One hidden turn or mirror swaps the rows below in pairs. Which row is each named row swapped with?
The rows were stretched afterwards, more along some directions than others.
noden: [-2.08  1.09 -1.14  1.74  1.50  2.09 -0.83  0.07 -0.52  0.13  0.57 -0.77
  2.14  0.35  0.18 -1.28  2.06  3.05 -3.25 -1.08]
gadu: [ 0.39  1.60 -0.48  1.26 -0.63  2.02  1.76  0.27 -1.22 -0.40 -0.27  0.11
 -1.91  0.48 -0.61 -1.13  0.96 -2.70  0.72 -0.48]
leki: [-0.99  1.12  1.79  0.39  0.50  0.31 -0.35  1.99  1.61  1.92 -0.53  1.92
 -2.76  0.39  0.24  0.33 -0.03 -3.58  0.73 -0.01]
dev: [ 1.71  3.31 -0.34 -0.22  1.19 -2.35 -2.52 -0.27 -1.94  1.68  0.71 -1.36
 -1.93  0.01 -1.00  1.47  2.38  1.01  2.46 -0.50]
fes: [-0.87  0.52  0.91  0.16 -1.64  1.21  1.24  1.09 -0.52  0.36 -0.73  0.93
 -1.56  2.17 -1.78 -0.32 -0.56 -3.24  0.48  1.22]
nule: [-0.65  3.45  1.34  0.55  1.09  3.65  0.65  1.03 -0.66 -0.31 -0.61  0.77
  0.54  1.56 -0.28 -1.53  2.06  1.88 -1.50 -2.93]
migo: [-2.07  0.93  0.43  0.72 -0.26  1.21  0.81  1.41 -2.28  1.56 -1.20  1.64
 -3.48  1.25 -0.59  0.06  1.14 -3.39  0.46 -0.16]
Debam: [ 0.18  0.92  0.27 -0.56  2.13 -1.83  0.40  1.86 -1.65  2.57  0.71 -0.51
 -1.43  1.77  0.93 -4.55  3.78  0.32 -0.14 -0.45]
Zes: [-1.01  0.33 -0.69  0.64  0.48  0.32 -0.18 -0.09  0.27  0.27 -1.21 -0.31
 -0.44  0.17 -0.40  0.13  0.41 -1.15  0.06  2.50]
Ruduk: [-0.24  0.76 -0.47 -0.91  1.66 -1.17  0.72  2.13 -1.77  2.34  0.38 -0.81
 -1.23  1.32  0.84 -4.20  3.56 -0.47 -0.23 -0.35]
supo: [ 1.47  2.56 -0.03  0.12  1.54 -1.23 -2.73  0.42 -2.35  1.14  0.77 -0.75
 -1.86  0.77 -1.04  1.04  1.63  0.66  2.72 -0.35]
tediv: [ 0.22  0.93  0.12 -0.18  3.18 -1.77  0.00  2.07 -2.27  2.45  0.28 -0.20
 -1.26  2.00  1.31 -3.98  3.89  1.17  0.13 -1.13]
pafav: [ 1.14  2.42  0.74 -0.99  0.57 -1.53 -2.97 -0.21 -2.08  1.00  0.58 -1.11
 -2.16  0.33 -1.06  1.10  1.99  0.21  2.28  0.52]
bori: [-1.18  1.09 -0.67  1.58  0.02  0.41 -0.22  2.69  0.07  0.23 -1.53  0.64
 -1.62  1.07 -0.13 -1.45  0.40 -2.46  0.56  1.37]
zogu: [-1.56  3.23 -0.20  2.12  0.81  3.24 -0.70  0.15  0.27  0.66 -0.58 -0.71
  0.62  1.47  0.01 -2.00  1.20  2.31 -3.30 -2.30]
Sorul: [ 1.03  2.84  0.46 -0.26  0.14 -2.00 -2.52  0.15 -2.41  1.09  1.02 -0.53
 -1.94  0.25 -1.03  1.44  1.94 -0.15  2.55 -0.41]
fofe: [ 0.77  2.95  0.02 -0.77  0.31 -1.34 -2.60 -0.05 -2.19  0.98  0.92 -1.21
 -1.53  0.18 -0.91  1.39  1.93  1.01  2.11 -0.56]
vuf: [ 0.73  2.72  0.46  2.55  0.13  2.31 -1.06  0.61  0.19  0.32 -2.15  0.56
 -1.98 -0.10 -1.47  0.02  1.08 -4.68 -0.39 -1.01]
Degub: [-0.53  3.49  1.31  0.90 -0.05  1.51  0.24  0.11 -0.26  0.78 -0.14 -0.80
  0.12  2.20 -0.02 -1.88  0.95  2.43 -3.04 -1.28]
dulu: [ 0.09  3.84  0.25  0.58  0.23  2.60  1.13 -0.18 -1.44 -0.21  0.15 -0.46
  0.10  0.83 -0.39 -2.02  1.36  2.54 -1.25 -2.22]
tad: [ 0.17  2.36  0.19  0.62 -0.60 -0.77 -0.43  1.00  0.14  1.27 -0.85  1.36
 -2.23 -0.78 -0.75  0.38  0.42 -3.22  0.93  1.22]
turem: [ 0.05  2.05  0.05 -0.72  1.91 -0.86 -0.25  1.98 -2.16  2.49  0.96 -0.50
 -1.21  1.69  0.62 -3.86  3.39  0.25 -0.67 -0.24]
rituk: [-0.64  1.74 -0.58  2.14  1.63  0.50 -0.90  0.98 -0.26  1.58  0.37  0.60
  0.04  0.33  0.42 -2.44  2.89  2.02 -2.58 -2.70]
paveb: [-1.11  3.46  2.60  0.87  1.34  3.32 -1.96 -0.47  0.38  0.93 -0.46 -0.69
  0.56 -0.42 -1.10 -0.50  2.36  2.33 -1.67 -0.62]
bopom: [-1.70  1.15  0.20  1.94  1.33  1.93 -0.43  0.41  1.25  1.28 -0.62  0.61
 -1.52  0.56 -0.53  0.03 -0.17 -2.85  0.72  1.01]
latud: [-1.75  0.47  1.90  0.02 -0.50  2.44  0.34 -0.16  0.47  0.02  1.29 -0.02
  0.16  2.83 -0.33 -1.70  1.25  2.05 -2.39 -1.86]
Rifu: [-0.35  0.91  0.02 -0.71  1.52 -0.83  0.01  1.70 -2.34  2.11  0.22 -0.93
 -0.54  1.19  0.56 -3.87  3.57  0.05 -0.98 -1.20]
gere: [-0.53  0.47  1.35  1.25 -0.11 -0.25  1.76  0.25  0.81  1.41  0.22  0.32
 -1.35  0.07 -1.16 -0.87  0.37 -3.02  0.45  1.47]
zufe: [ 0.47  1.17  0.22  2.13 -0.69  0.76 -0.12  0.28 -0.23  0.35 -0.52 -0.16
 -2.67  1.87 -0.87  0.28  0.44 -3.05  0.03  0.82]
rusi: [-2.63  1.92  2.52 -0.73  0.73  1.95  0.00 -0.26 -0.46  1.37  0.54  0.57
 -2.32  1.97  0.77 -1.23  2.30  2.48 -1.64 -1.44]
fome: [-1.79  1.43 -1.31  2.32  1.51  1.02 -0.42  2.67 -0.76  0.64 -1.51 -0.04
  0.71  1.89  0.47 -3.50  1.73  2.28 -2.20 -2.15]
Pote: [-1.14  0.55 -0.14  0.03 -1.27  1.78  0.86  1.81  0.18  1.23  0.28  1.52
 -1.95  0.12 -0.21 -1.18  0.20 -3.89 -0.93  0.53]
rer: [ 0.05  1.73 -0.13 -0.68  1.61 -1.15  0.53  1.54 -1.20  2.38  1.37 -0.94
 -1.09  0.52  0.90 -3.22  3.87 -0.57 -0.40 -0.76]
Lodug: [ 0.22  4.24  1.40  1.88  1.37  3.02 -1.51  0.13  0.51  0.60 -1.32 -0.12
 -0.13  0.62 -0.75 -1.78  2.13  0.77 -2.86 -2.80]
pidu: [-0.80  0.53  0.81  1.82  0.36  1.93 -0.80 -0.04 -0.11  1.16 -2.45 -0.27
 -0.81 -0.73 -1.32  0.34  1.57 -2.94  0.33 -0.33]
Zuter: [ 0.95  2.26  0.82 -0.23  1.42 -1.86 -2.32  0.67 -2.26  1.09  0.92 -0.07
 -2.41  0.67 -0.11  1.03  2.31 -0.24  2.83  0.10]
luta: [-2.31  1.98  0.28  2.03  2.55  2.57 -0.96 -0.17  0.99  1.57 -0.16 -0.18
  0.70  1.28  0.15 -1.50  1.03  2.56 -1.89 -2.15]
Kerom: [-0.64  2.11 -0.43  1.76 -0.59  1.99 -0.16  0.43  0.49  0.52 -1.74  0.05
 -1.94  0.85 -0.86  0.00 -0.42 -3.41 -0.04  1.02]
los: [ 0.98  1.92  0.35 -0.90  0.29 -1.97 -2.62 -0.59 -1.88  1.25  0.55 -0.96
 -2.28  0.73 -0.36  1.38  1.82 -0.14  2.31 -0.55]
ruza: [-0.23  0.72  0.52 -1.07  1.99 -0.86  0.81  1.80 -1.19  2.16  0.64 -0.61
 -0.89  1.49  1.36 -4.08  2.98 -0.05 -0.18 -0.93]
vonu: [-0.59  1.94  0.16 -0.30 -0.27  1.18 -0.94 -0.16 -0.07  1.30 -0.36  0.25
 -0.33  0.76 -0.42 -0.53  0.19  2.66 -1.61 -2.15]
pegos: [-0.66  1.82  1.63  1.84  1.11  0.70 -0.59 -1.15  0.65  1.02  1.63 -0.60
  0.32  0.44 -1.10 -0.25  1.54  3.05 -1.19 -1.50]
buvub: [-0.77  1.35  0.33  2.25  3.20  0.67 -1.35  2.35  0.29  2.72 -0.57  1.36
 -1.15  1.70  0.18 -1.82  1.72  1.57 -1.29 -2.68]
fon: [-2.57  1.56  0.92  0.52  0.57  2.44 -1.29  0.84 -1.37  1.19 -2.27  0.95
 -2.86  1.55 -0.13  0.07  1.38 -3.84  0.70 -0.35]
renuk: [-2.54  2.75  1.38  0.59  2.77  3.18 -2.37  0.49 -1.14  1.59 -1.15  0.29
 -1.58  2.67  0.42 -1.96  2.96  1.98 -1.45 -1.70]
zupab: [ 0.12  0.63  0.27  1.49  0.54  2.72  0.97  1.19 -0.29 -0.52 -1.21  1.26
 -2.07  1.37 -0.56 -0.30  1.65 -3.60  1.09 -0.93]

Swapped with pegos: gere
Swapped with Debam: Sorul
Swapped with migo: rusi
Swapped with nule: zupab
Swapped with luta: bopom
Swapped with latud: fes
Swapped with zogu: Kerom
Swapped with bori: fome
Swapped with gadu: dulu
Swapped with rituk: tad

